In the rows, zero is written as 128.
One turn moves each row of this set onto another row. After a few examples, where does it send each row asked below?
q_741: [146 135 121 126 114 103 140 111 176 122 133 159 156 144]
q_85: [139 134 122 101 108 106 146 128 178 113 133 154 142 142]
q_616: [124 158 135 130  97 141 119 160 101 118 158 120  95  95]
q_471: [143 158 142 123 101 144 119 150 109 131 158 124  86  80]
q_523: [137 135 112  92 115 115 135 119 180 124 124 160 138 134]
q_860: [134 115 117 101 106 112 133 131 177 123 121 159 138 144]
q_28: [127 151 138 127 109 147 125 152 100 127 171 116  97  91]
q_315: [144 141 137 177 112 143 129 116  99 161 150 125 135  97]
q_574: [142 148 123 116 110  92 134 120 167 103 145 164 134 139]
q_889: [127 122 127 125  98 176 150 150 125 158 125 107 136 105]
q_478: [144 143 111 123 123 107 122 100 175 128 133 171 149 132]
q_746: [138 157 146 132 105 147 127 154 108 124 164 120  89  93]
q_691: [142 124 119 137 117 101 121 111 166 123 133 173 149 145]
q_651: [138 153 117 105 120  97 118 116 170 105 141 170 127 127]
q_343: [139 145 134 172 122 151 122 117 103 156 164 129 136  96]
q_318: [156 148 138 171 116 151 117 116 111 160 150 137 127  87]
q_666: [129 127 130 120 108 177 150 143 120 165 144 107 134  98]
q_855: [131 152 145 132 100 133 127 150  97 128 160 118  93  89]
q_549: [138 148 123 112 115  87 113 129 170 121 137 165 112 141]
q_386: [132 123 138 122  99 164 156 143 116 165 131 102 124  96]
q_979: [134 135 123 112 107  92 117 131 162 102 142 169 120 139]
q_397: [140 128 140 129 109 182 153 146 129 162 134 109 125 103]
q_229: [138 146 132 184 114 146 118 121 104 152 149 134 140 102]
q_390: [150 148 143 179 120 153 123 121 109 155 157 131 128 100]
q_375: [134 129 121  98 112 105 129 133 182 139 119 153 128 145]
q_376: [144 135 120 135 122 100 118 112 174 144 127 164 141 146]
q_868: [144 127 135 118 102 177 143 140 129 169 128 112 125  87]

q_616 turns into q_889
q_549 turns into q_375
Now find these:
q_860 turns into q_691
q_318 turns into q_471
q_386 turns into q_315
q_478 turns into q_651
q_574 turns into q_85
q_397 turns into q_390
q_343 turns into q_28

One turn moves each row of this set onto another row. After a few examples, where does it send each row asked below?
q_98: [154  94 119 111 135  96 146 121 114 143 113 130 139 142 134  84 130 145
 138 122]
q_792: [118 179 125 120 122 137 141 149 104 170 111 102 129 139 159 106 126 115
 110 141]
q_110: [146 155 115 114 116 146 142 112 127 111 122 143 155 126 129 199 134 109
 113 129]
q_31: [152  95 121 109 133  95 147 120 115 143 114 135 134 141 134  88 134 146
 138 124]
q_867: [122 144 147 125 138 146 136 101 173 128 152 112 130 110 115 186 122 125
 120 127]
q_844: [152 141 134 145  98 135 130 149 124  70 118 156 132 138 136 128  92 139
 110 127]
q_279: [114 160 139 118 133 146 137 157 123 176 135 110 130 102 152  98 136 111
 118 144]
q_721: [103 144 123 152 122 133 144 138 158 143 134 115 113 139 117  69 136 144
 147 133]
q_498: [118 175 128 132 122 143 137 155 112 176 131 105 136 125 152  95 126 106
 111 137]
q_239: [117 179 129 103 138 142 145 148 112 167  97 104 116 126 157 115 136 120
 113 148]
q_402: [146 127 145 120 124 143 130 151 138  70 108 160 118 109 138 132 106 147
 113 140]
q_509: [102 136 128 138 137 135 147 137 163 141 126 116  97 126 117  76 143 151
 150 137]
q_456: [145 144 119 133 108 149 134 117 135 122 152 145 163 111 121 187 129 104
 116 124]
q_663: [149 138 138 128 111 138 133 148 128  67  96 154 120 133 139 135 102 147
 113 132]
q_341: [106 155 117 136 123 130 154 130 147 132 101 106 105 159 124  82 137 155
 143 134]
q_996: [144 142 125 113 125 150 140 114 136 113 131 143 147 109 128 200 140 112
 114 135]
q_887: [145 137 125 119 121 152 132 119 138 117 148 149 155 102 122 189 141 106
 119 131]
q_850: [150  95 119 116 133  99 147 119 113 143 120 132 137 143 135  82 133 146
 136 119]
q_610: [148 133 139 151 102 140 124 154 131  76 137 160 140 118 134 119  93 138
 115 127]
q_167: [153  91 122 109 134  97 142 121 117 146 116 134 137 137 137  84 135 146
 136 122]
q_516: [113 162 139 104 148 146 141 154 121 172 115 109 116 102 156 109 143 121
 119 149]
q_843: [131 161 132 149 114 138 137  97 159 129 154 106 152 141 119 182 110 116
 116 114]
q_504: [130 163 132 131 126 135 143  87 157 119 128 105 133 148 123 193 113 128
 117 119]
q_593: [154  95 120 114 132  96 144 119 113 145 117 129 140 142 138  82 130 147
 135 119]
q_79: [144 118 149 139 116 143 124 156 140  77 134 164 129 104 133 121 101 143
 117 134]
q_570: [128 150 138 141 125 144 136 103 168 130 167 111 147 120 116 181 116 119
 120 120]
q_576: [100 146 124 127 136 134 151 131 157 129  99 112  97 143 119  85 144 155
 150 139]
q_223: [127 153 139 117 139 144 142  93 165 119 127 107 125 129 120 195 120 130
 123 126]
q_716: [105 158 116 153 116 128 148 132 151 139 120 110 116 154 119  72 129 146
 146 128]
q_351: [149 156 110 130 105 145 138 113 128 117 135 140 161 127 129 193 128 105
 112 125]

q_31 turns into q_850
q_721 turns into q_341
q_887 turns into q_351
Now find these:
q_843 turns into q_223
q_844 turns into q_402
q_239 turns into q_279

